One vector is turned by the same rotation once a tick. Each row is the vector after some number of ticks, and that number follows the row.
The counts run from 0 to 589.
-15.8  -1.6  13.5  -35.3  -1.9  21.4  25.1  23.9  -14.2  5.7  -7.2  8.0  8.2  -17.7  -1.9  -6.8  10.7  -20.2  17.6  9.7  15.4  3.1  -10.1  -24.1  56.1  -0.2  11.2  7.6  10.6  -15.2  -3.4  2.3  -0.3  -10.2  10.5  -9.9  5.1  -3.6  -18.8  -27.7  -3.6  17.3  -16.8  25.5  -5.3  18.5  14.2  12.5  16.1  20.4  -16.1  -0.8  -20.3  24.5  17.6  5.9  -14.0  -7.8  4.4  -9.0  -10.1  36.9 : 318
-6.9  -11.2  16.3  -24.8  -12.5  10.1  36.7  21.2  -8.6  -4.0  18.1  6.4  -8.9  26.8  1.7  2.8  6.2  -22.0  29.0  27.0  5.2  7.6  -44.8  -5.1  25.8  2.1  -31.7  -7.8  -7.4  -3.0  2.6  -4.3  1.3  -2.1  15.6  -14.1  27.4  11.6  19.2  -7.8  -9.5  -0.6  4.2  34.0  8.2  29.4  5.4  0.6  13.7  46.3  -8.0  3.1  -1.6  18.7  5.7  3.0  -18.5  -7.3  15.6  8.8  4.9  10.4 : 251
-3.4  -7.0  -15.1  -12.0  -12.5  8.6  35.8  25.0  -4.8  -10.3  0.5  2.4  -36.5  -14.4  13.1  -2.0  6.0  15.5  6.5  28.5  7.0  -3.3  -37.4  13.0  14.2  -4.8  9.7  -1.5  21.8  2.0  -24.1  12.1  5.3  -10.3  -19.2  -24.2  8.2  21.3  13.6  0.9  18.1  -3.8  -6.9  5.8  2.8  14.1  44.9  13.4  -14.7  50.9  -4.5  2.4  2.9  18.1  15.8  16.9  -16.0  -2.1  1.1  -3.0  -8.5  25.6 : 74
8.3  -4.7  -2.3  -26.2  15.3  21.1  10.8  21.8  -4.6  -5.5  34.8  5.4  -19.9  -14.1  17.5  -39.4  44.1  -21.2  28.6  -24.6  -0.5  -17.7  10.9  -7.2  7.0  -20.7  6.5  14.5  -14.0  8.0  16.6  21.4  -0.1  -4.6  -4.6  -14.3  8.9  -15.0  -21.5  -4.1  9.1  23.2  -13.4  19.0  9.0  21.8  -2.9  12.8  4.4  40.4  -2.7  8.2  0.5  1.3  4.1  7.8  -17.5  0.3  5.3  -17.2  2.4  14.3 : 261
4.7  -9.9  10.6  -45.2  23.9  9.5  -12.0  8.5  -16.3  0.2  21.8  -21.1  -41.0  -26.9  -9.6  18.1  21.0  5.8  6.5  18.5  12.9  3.1  -21.6  -38.6  19.3  -18.4  7.9  24.3  -8.9  -6.9  16.4  -11.4  -7.4  -7.1  -2.9  7.2  3.5  -5.6  -14.3  -3.5  -8.1  -2.8  -6.6  35.4  17.4  23.3  -1.2  25.8  -0.8  4.3  -17.8  2.7  -23.9  -14.0  12.6  1.6  0.7  -9.6  -13.7  -10.6  -35.5  -3.8 : 267
1.5  -11.6  -12.7  -46.4  -19.1  16.3  13.5  45.6  15.7  -13.6  -0.7  -0.9  -30.9  6.6  -6.7  -35.9  7.9  -16.7  25.1  10.3  29.2  -2.4  -14.0  -20.0  8.6  3.0  -0.4  2.1  8.1  -17.4  5.8  -20.5  0.8  1.9  12.7  -14.7  10.4  0.9  5.8  6.9  -10.0  -6.6  -11.1  19.8  13.0  19.1  4.3  21.4  4.6  35.3  -12.3  22.3  -9.6  19.6  10.9  0.4  -2.0  -26.5  -1.1  -7.4  -16.6  8.9 : 118
6.8  -27.2  -18.3  -23.3  -14.3  4.3  6.6  27.0  -15.0  6.3  13.1  -20.1  -39.2  14.3  5.2  -12.6  16.1  13.6  34.7  5.0  0.0  -21.3  -36.9  7.9  -8.4  4.8  1.9  7.9  28.5  17.7  14.3  16.0  -16.5  -7.1  -16.6  -15.7  -1.7  1.5  -13.2  24.4  5.5  11.6  -12.5  4.0  21.2  24.7  -1.0  22.3  11.9  31.3  -21.4  0.5  -1.1  8.1  9.3  -15.9  -7.1  15.3  2.8  -5.6  -9.5  18.5 : 220
1.6  -7.1  11.2  -29.0  1.7  24.1  11.8  21.8  -4.2  9.1  26.2  -30.4  -34.6  -20.5  10.9  20.9  31.0  -7.4  23.6  7.2  9.4  -2.8  -8.9  -27.4  14.1  -2.5  -9.0  26.9  -4.9  3.5  37.2  3.6  13.4  -17.7  9.3  5.6  2.9  -5.0  -6.2  -4.9  -13.5  15.6  16.9  34.6  42.6  18.3  -5.9  20.0  6.0  13.5  -16.3  2.0  -14.2  -14.8  -7.3  -12.0  -18.5  17.4  -5.1  3.4  -11.5  -0.1 : 580
-2.7  -4.7  -3.8  -21.0  -2.5  24.4  13.1  22.6  -13.0  -12.9  11.1  -1.2  7.5  -10.0  11.7  9.3  20.8  -20.9  11.7  27.4  5.5  5.6  -21.4  -13.3  63.2  -11.6  -9.9  0.3  3.6  -19.5  4.2  -12.9  16.3  -14.8  24.0  -17.7  22.9  4.8  -3.9  -29.6  -4.2  14.6  -8.6  28.3  -4.1  6.8  18.2  3.8  0.2  40.7  -3.9  -14.3  -17.4  13.1  7.3  13.8  -0.9  -20.1  12.5  -5.9  -14.0  27.0 : 522
13.2  -0.6  -1.1  -8.7  -6.3  36.8  21.0  31.9  3.1  -9.5  18.4  1.1  -23.9  -40.4  9.6  1.5  9.1  -3.3  2.4  24.3  16.3  8.7  7.2  -20.1  25.7  -32.4  -2.4  22.3  -10.5  -8.6  6.4  -11.2  5.2  -6.6  17.3  -20.7  13.3  -2.6  15.0  -3.8  2.1  9.2  -4.1  31.3  5.8  19.1  22.7  33.1  -6.0  18.9  -10.5  1.9  -17.2  -1.2  1.4  21.4  -8.1  -12.0  -3.5  -4.6  -35.6  -10.5 : 28
-13.9  -26.9  -14.9  -33.3  14.7  30.0  -8.3  16.0  6.2  -7.5  34.8  2.1  16.4  -33.2  12.8  -2.4  20.7  -18.1  20.3  4.5  -14.4  13.7  -23.0  -18.2  25.3  -18.8  -29.7  8.0  -11.3  -15.2  20.8  -4.4  10.9  -4.4  6.3  -17.9  15.3  -3.8  -9.7  -13.5  3.0  2.6  -4.3  27.0  7.2  3.0  8.3  -1.8  -4.4  38.7  -2.6  -18.3  -20.0  -12.0  2.7  6.6  -19.1  -25.2  20.0  -1.9  -11.0  21.4 : 172
0.1  23.4  -0.4  -5.9  -6.5  1.5  37.9  16.4  -3.1  -3.3  2.1  -24.7  -51.9  -23.6  -8.4  8.3  40.0  -6.7  -1.8  20.1  16.3  -8.1  -20.6  -18.6  19.5  2.1  -11.3  13.6  -5.0  -13.6  0.2  10.8  19.1  -1.6  22.1  -14.0  13.5  -0.9  12.2  21.4  3.8  8.2  13.8  19.3  19.7  27.7  21.7  24.3  5.1  42.2  -18.9  22.5  -2.5  14.8  -5.0  17.4  13.4  -6.1  -2.2  -2.6  1.9  9.7 : 161
-19.3  2.6  -8.3  -18.4  -3.2  -3.0  13.5  7.1  15.3  15.0  13.6  -20.8  -36.9  -41.1  -13.9  9.2  22.7  -7.0  3.1  17.8  4.3  1.9  -43.4  -17.5  -4.4  1.1  -33.3  14.2  2.3  1.8  18.4  19.9  8.5  -5.8  -9.0  -7.8  5.2  -7.3  -9.6  30.5  18.8  11.5  13.7  14.2  34.9  28.6  22.8  26.7  -11.5  24.6  -14.8  0.1  -10.1  -10.6  -4.7  16.8  -10.1  0.6  7.8  3.8  -7.7  22.2 : 512
-3.6  -11.4  16.3  -32.9  10.1  29.0  5.8  20.4  3.3  8.6  37.4  -20.1  -22.0  -22.4  10.6  6.9  24.6  -14.2  10.7  3.1  -16.6  5.6  -7.4  -21.4  17.9  -7.2  -33.7  30.0  -14.6  0.7  39.0  7.3  9.1  -6.5  3.0  9.6  6.3  -12.8  1.2  2.2  -5.8  -0.3  3.7  25.3  45.3  15.4  -8.2  6.8  6.9  27.2  -12.0  1.7  -14.5  -16.3  -5.5  -6.9  -24.2  4.6  9.6  8.4  -2.7  -1.8 : 579
10.2  -21.4  14.0  -29.4  1.8  -6.7  12.9  -0.6  -16.5  -2.7  17.8  -19.7  -16.3  -6.2  12.5  0.5  33.4  -4.1  30.0  5.7  -0.6  -6.6  -37.4  -4.4  28.1  5.7  -11.3  5.5  -4.5  -6.4  42.5  17.0  -18.6  6.7  16.2  -8.4  11.9  -16.4  -23.1  3.6  -4.1  23.8  -14.2  30.4  6.1  23.9  17.3  6.1  -18.6  37.3  -5.0  -8.2  0.1  15.5  -7.9  -1.1  11.5  16.2  -9.0  1.8  -7.2  25.6 : 216
1.2  -9.8  -2.6  -29.8  -6.0  0.2  29.0  29.2  -2.3  28.4  26.8  16.5  -24.4  -5.9  0.6  26.0  2.7  17.6  35.6  15.2  0.5  -12.6  -28.1  -19.1  -5.0  -8.5  3.0  15.0  8.0  -14.4  15.9  2.9  3.3  -22.0  -41.0  -6.9  1.6  8.4  15.1  6.8  -5.9  4.1  -8.5  5.7  19.9  33.5  2.1  25.1  11.0  14.6  -28.3  16.3  10.1  -6.8  12.4  5.4  -24.6  4.8  -15.6  0.2  -6.0  -11.7 : 584
-20.7  -14.3  -10.4  -35.0  15.1  11.6  -4.6  7.8  0.7  1.3  10.9  -0.8  14.4  -34.2  4.7  -3.5  19.0  -20.7  8.8  7.5  -20.7  -0.1  -34.3  -19.0  36.2  -24.7  -26.4  4.1  -3.9  -26.2  11.8  2.2  13.2  -5.4  -10.2  -14.6  8.7  -7.9  -24.5  -1.2  19.2  9.4  -14.8  15.2  1.0  12.4  2.7  6.6  0.4  46.7  -10.8  -7.8  -20.0  -17.8  10.1  24.8  -14.2  -21.6  6.1  -5.9  -6.8  39.0 : 171
13.4  -16.2  6.9  -38.7  12.5  16.4  -2.0  11.2  -7.5  -24.9  23.4  7.0  -24.0  5.6  8.2  -11.3  13.9  3.1  32.7  -2.9  -11.8  9.7  -24.3  -32.4  -4.4  -34.3  -12.7  -2.0  -18.1  -21.7  7.4  0.4  -11.1  -1.2  -5.8  -6.2  1.4  18.4  11.2  19.2  4.9  -0.9  -21.4  29.7  -20.5  19.4  0.3  20.7  8.2  27.6  -11.5  1.4  -11.5  2.1  14.3  7.1  -21.3  -13.3  -13.5  0.9  -19.9  -15.8 : 302
-18.3  -18.3  -25.8  -3.8  -19.4  23.2  2.7  28.7  15.5  -3.7  15.1  -0.9  -15.3  -55.1  -14.8  -2.0  26.5  3.8  29.2  0.9  -10.3  2.7  -31.4  -2.4  -12.5  -2.1  -16.6  8.7  1.2  -5.8  2.9  9.1  20.7  -5.0  -12.2  -26.7  14.0  -2.9  -6.0  4.4  -0.4  -0.9  5.0  13.0  23.9  7.6  30.1  12.8  -10.1  30.6  6.9  2.7  -3.1  -6.3  -0.4  10.6  -2.2  -30.9  19.5  -2.0  1.7  23.3 : 241
-1.9  -9.7  25.7  -25.8  7.3  14.1  14.8  12.9  -0.4  -29.4  41.1  38.3  6.4  -32.8  10.0  -38.1  17.5  -22.0  24.6  -12.8  -21.0  2.4  0.9  -1.4  18.0  0.5  -15.4  15.0  -8.3  13.7  5.3  20.9  -13.7  1.2  -11.6  -4.0  22.0  -11.5  -13.3  3.9  -1.4  26.3  -16.4  24.2  -1.4  27.8  4.9  15.4  6.8  42.4  -5.1  -3.7  5.3  0.0  26.8  12.3  -21.7  -1.6  16.2  0.2  -7.4  11.7 : 463
-9.6  12.4  18.9  -11.6  10.6  22.2  14.3  4.6  -16.3  -29.7  31.1  -16.4  -21.8  -33.3  2.9  -2.6  25.5  -12.7  -2.8  -8.9  -8.8  2.1  -11.1  -9.2  33.1  -4.9  -24.0  9.1  -4.7  -2.3  1.5  19.3  4.8  7.4  11.8  7.0  10.0  -9.9  -17.1  11.1  11.6  32.8  -4.1  43.3  5.4  21.9  12.1  31.4  19.7  27.8  -11.3  -0.3  -6.8  -15.4  21.7  6.7  -32.8  -1.2  4.7  -0.8  -12.8  9.8 : 194
7.6  -5.4  10.6  -36.6  -5.6  17.1  10.2  19.4  2.7  -19.1  22.3  11.7  0.2  -26.9  10.8  -37.8  34.6  -12.6  20.8  -11.4  -16.0  -8.5  1.3  2.4  28.6  9.9  -8.4  12.7  -15.1  5.3  20.9  4.1  10.3  2.4  2.8  -19.4  19.1  0.5  -6.7  -3.0  -14.7  11.4  1.0  10.3  1.1  17.9  -3.0  10.3  -20.4  53.0  2.6  -5.6  -0.1  18.6  13.8  7.5  10.2  -20.1  0.2  -11.2  10.2  29.7 : 80
-6.8  -4.7  1.5  -33.7  -4.5  10.9  22.2  27.6  -7.5  25.9  10.2  40.4  -2.4  -14.5  -8.2  -3.4  9.2  9.6  22.0  22.7  -35.0  -2.7  -19.1  2.9  16.6  1.5  -4.7  16.6  6.9  1.9  -6.9  15.5  2.2  -21.2  -39.7  -18.2  1.1  10.2  8.5  4.9  -3.1  10.0  -9.6  -2.2  -10.0  33.0  -2.0  16.7  9.6  32.1  -19.9  -4.2  6.4  21.2  18.1  14.8  -23.6  -18.2  2.5  -5.1  1.5  22.8 : 315
-7.5  -45.4  -15.4  -36.4  -14.1  26.8  8.6  30.4  13.1  -8.7  -0.2  12.8  -11.0  -3.5  6.9  -30.5  5.6  -6.2  18.1  23.7  -3.1  13.5  -32.9  -13.6  11.0  -10.1  -16.8  14.1  14.8  -12.3  -3.0  -2.1  -5.6  -5.2  7.1  -8.7  18.0  5.0  1.6  9.4  0.0  -17.9  -19.7  29.1  9.5  15.2  31.0  17.8  -22.1  30.3  -2.4  -13.4  -7.4  40.2  5.9  -2.4  -14.3  -24.8  20.6  7.5  -10.3  10.5 : 389
4.9  5.7  -17.8  -29.6  24.4  2.9  -1.4  19.2  -32.2  -13.6  34.4  -16.0  -41.9  7.0  -5.8  11.7  40.1  10.7  4.2  7.6  24.3  -13.5  -17.9  -7.4  17.2  -5.3  25.3  8.4  7.6  6.4  -2.2  -2.3  -8.7  -11.5  -12.9  -14.8  10.7  2.9  -0.8  -13.7  -5.7  18.4  -4.3  20.6  12.6  21.6  -0.9  24.4  12.6  26.6  -30.8  4.4  0.5  -13.0  31.4  -6.3  11.3  -4.4  0.2  -25.5  -27.8  7.8 : 87
4.1  6.5  17.2  -21.3  0.4  8.4  1.3  7.3  7.8  12.4  25.8  12.7  -16.1  -23.1  -6.6  5.6  8.3  -12.2  15.5  32.2  -23.3  11.1  -19.1  -40.3  17.4  -27.2  -28.2  7.7  -17.5  -14.9  -1.4  10.6  -8.4  -14.0  -9.0  -13.9  11.5  -5.2  24.5  20.7  -0.5  18.9  -7.4  4.7  -2.2  20.3  -3.3  6.1  17.8  48.7  -20.0  -2.1  -21.0  6.5  15.3  24.1  0.8  -21.0  16.7  7.0  -15.4  -9.2 : 338
-3.6  -5.7  10.4  -24.6  13.1  5.9  8.0  13.8  0.0  1.9  41.6  13.5  -32.8  -11.8  -2.2  -14.2  18.1  -14.2  27.1  -10.4  28.2  -3.5  -14.4  -49.3  -2.1  -16.9  14.1  16.6  -5.6  14.6  -9.6  21.4  -10.4  -21.5  -24.9  -11.8  14.7  -7.6  -1.9  -4.4  -10.8  18.6  1.0  -3.1  23.6  21.4  -7.5  -4.8  17.3  42.7  -8.2  15.5  -2.1  -18.7  33.4  10.2  -6.2  3.1  17.5  -17.4  -5.5  22.3 : 21
8.0  -6.5  20.2  -18.8  -11.5  12.4  -0.8  19.1  -1.6  6.7  31.5  11.4  -33.7  -45.0  -29.6  19.9  19.4  9.5  31.3  17.7  -8.7  0.8  -18.9  -25.6  3.8  -9.9  -1.1  6.7  -28.3  -5.3  17.4  -12.5  -1.1  -1.6  -26.2  -25.9  14.9  12.2  21.6  -1.3  -32.0  11.7  -3.5  17.0  0.3  13.8  1.8  11.7  3.1  39.6  2.6  13.3  -7.7  -8.1  7.4  4.4  10.1  -37.2  -1.7  2.0  -10.5  0.1 : 66
-2.3  -19.8  -17.5  -33.7  -4.1  22.2  0.3  44.2  1.7  14.4  -2.0  -6.2  -37.2  -33.3  -12.5  10.9  18.7  6.9  31.6  11.7  -14.3  5.9  -24.6  -22.0  -25.3  -9.2  -9.5  19.7  -1.8  -11.9  22.1  4.0  7.7  -8.5  -2.8  -23.7  -16.9  -6.3  -7.0  12.0  -2.6  4.0  -5.4  10.6  20.7  15.9  -7.1  19.2  10.6  8.3  -25.1  1.2  -14.1  2.5  -17.2  -3.4  -18.5  -8.7  -3.9  -0.1  -31.5  15.1 : 446
-4.2  -15.1  -5.3  -29.4  -7.7  18.5  14.4  30.1  -19.9  -23.4  40.5  6.7  -12.4  10.7  6.9  -6.3  9.2  -12.7  38.8  15.8  12.2  -0.6  -35.3  7.4  1.6  8.8  -28.9  0.3  9.2  18.8  8.7  -2.3  -12.0  -1.2  0.1  -2.6  19.9  2.4  9.6  0.7  -11.7  23.2  -3.2  26.6  20.9  25.3  6.4  9.6  17.0  22.2  -14.7  -13.7  -2.0  -15.6  20.8  -21.2  -25.8  4.1  25.0  4.2  -31.7  -6.5 : 288
3.0  13.8  7.6  11.2  -9.7  24.2  39.0  12.6  -19.6  -3.4  27.9  -17.0  -31.3  -33.9  6.1  18.0  27.6  -3.1  7.5  -0.8  5.0  -11.6  -1.5  -15.2  37.6  -21.2  -3.1  10.2  1.6  -12.6  -3.2  17.0  14.7  -5.8  5.8  -7.7  18.6  16.5  6.8  3.1  17.3  15.4  0.0  30.5  11.3  20.8  40.7  28.9  15.7  34.5  -7.8  10.4  -0.9  6.4  8.4  19.0  -22.2  2.1  1.4  -4.1  7.5  -2.2 : 545
-8.6  -2.8  -29.0  -25.7  21.6  -10.8  -0.9  0.7  -12.1  -9.3  30.7  12.4  -16.1  -12.9  3.1  -4.5  29.8  -2.3  -3.7  -2.9  -12.7  -12.1  -32.7  -10.0  11.6  -25.9  -12.9  -0.5  -4.5  -30.0  -9.2  10.5  -2.0  -6.0  -36.1  -6.0  8.4  4.8  -9.4  17.1  28.1  -2.9  -15.8  19.5  2.8  22.5  18.6  20.2  -2.2  35.6  -21.9  1.4  14.0  -16.9  36.5  22.9  -5.1  -24.1  -3.7  -20.1  14.8  6.3 : 439
1.8  -7.7  9.7  -35.0  17.1  -17.7  25.1  23.7  -30.9  11.2  19.2  17.2  -21.3  9.8  0.7  26.3  29.9  3.2  21.9  25.0  -13.6  -1.6  -31.5  -4.5  27.2  -3.2  12.5  12.4  -1.9  -1.6  17.7  11.2  -16.2  -7.3  -17.7  -9.5  -1.2  -18.4  -8.4  -9.9  -9.7  29.4  -17.2  22.0  0.1  31.0  6.4  10.6  2.2  11.2  -19.9  2.9  4.3  8.6  -2.0  -8.7  -17.5  21.6  -5.0  -8.3  -32.8  -2.3 : 179
12.3  10.7  -9.3  -16.9  -0.2  -0.1  6.1  20.9  11.6  19.5  49.4  0.5  -34.3  4.5  -8.3  9.6  44.1  -1.0  22.1  8.6  20.9  -2.5  -13.7  -36.3  0.4  -11.0  12.8  8.4  -16.6  -5.6  6.4  -1.1  -2.0  -17.6  -24.1  -4.6  21.1  -6.2  28.3  3.2  -14.9  11.9  -5.0  11.7  17.4  17.3  17.2  13.7  -7.1  41.9  -14.6  16.6  12.7  7.3  13.5  -4.4  15.4  -19.5  14.0  -0.9  -3.9  -19.0 : 473
5.5  4.2  4.4  4.4  -14.8  37.9  44.6  25.3  -4.0  -3.6  30.0  -8.9  -27.1  -25.4  14.1  15.6  24.9  -1.4  19.6  -4.1  5.9  -3.3  -12.3  -2.3  11.1  -21.1  -12.5  12.4  -2.7  -17.0  -1.9  7.2  30.9  -9.8  -1.6  -9.8  16.9  29.4  11.5  10.6  7.0  -8.3  7.5  23.8  23.1  18.6  28.8  27.1  14.2  39.3  -3.8  13.3  4.3  2.9  11.4  12.9  -26.1  -2.2  -3.6  -1.1  17.8  -2.8 : 546
16.0  -27.8  -5.1  -34.3  16.6  -8.5  15.4  26.4  -20.1  -14.4  34.7  17.4  -14.0  -0.4  22.7  -10.7  43.8  2.4  37.5  -10.2  -6.2  -3.7  -23.8  1.9  6.7  -4.9  11.5  15.2  -7.7  2.1  29.3  16.5  -12.9  0.0  -9.1  1.1  5.6  -15.6  -6.8  -3.0  -7.8  17.2  -20.2  21.2  10.9  17.5  13.8  6.1  -19.3  24.5  -13.2  -6.5  33.9  7.0  13.5  1.9  -3.8  27.1  -9.7  -15.6  -20.1  2.8 : 529
20.0  2.5  -11.6  -29.1  -8.6  0.5  24.2  19.9  -3.6  -5.8  19.5  -8.0  -39.4  -10.5  6.4  12.6  18.9  13.6  39.4  -12.3  17.6  -23.9  -16.5  -14.3  6.0  -11.5  20.4  3.9  -3.6  -34.8  9.6  -11.3  3.8  -4.6  -29.8  8.8  -9.7  18.2  14.7  10.9  -2.8  5.1  -20.1  21.7  2.7  18.7  9.9  39.8  14.3  17.5  -24.8  21.2  16.2  -11.8  21.5  6.7  -9.9  -3.3  -38.4  -11.1  -7.8  -10.3 : 234
-5.9  2.8  -0.9  -34.2  -13.4  -5.9  5.5  8.8  8.9  5.5  11.8  2.6  -4.5  -53.1  -2.5  -14.8  25.7  -3.2  34.0  -12.1  2.7  -0.1  -17.4  -22.7  17.8  -0.8  6.6  3.8  2.9  -16.9  30.8  4.8  0.5  -2.9  -27.7  -18.5  1.5  -6.3  -13.2  -4.4  -6.7  38.1  -15.3  -13.1  -5.7  17.4  15.3  15.0  -14.2  40.0  -3.7  2.5  0.3  -8.6  21.1  24.7  11.1  -12.0  -14.3  -1.2  -6.0  39.7 : 553
-10.7  -27.8  -12.8  -40.0  -2.1  34.2  -2.4  32.1  1.9  -9.3  26.4  -15.2  -5.9  -26.7  13.6  -1.8  29.0  -13.4  37.9  -5.1  1.1  13.7  -13.9  -17.1  6.9  -16.1  -19.3  10.6  -7.6  2.8  35.5  -7.9  12.3  -12.6  2.0  -18.6  11.7  -9.4  -8.7  -23.8  -11.8  8.4  -3.6  16.9  20.0  3.8  -0.6  -3.3  -13.6  31.6  1.7  -10.2  -20.1  -13.5  -4.6  -4.5  -9.5  -13.8  9.8  3.1  -19.8  21.1 : 173
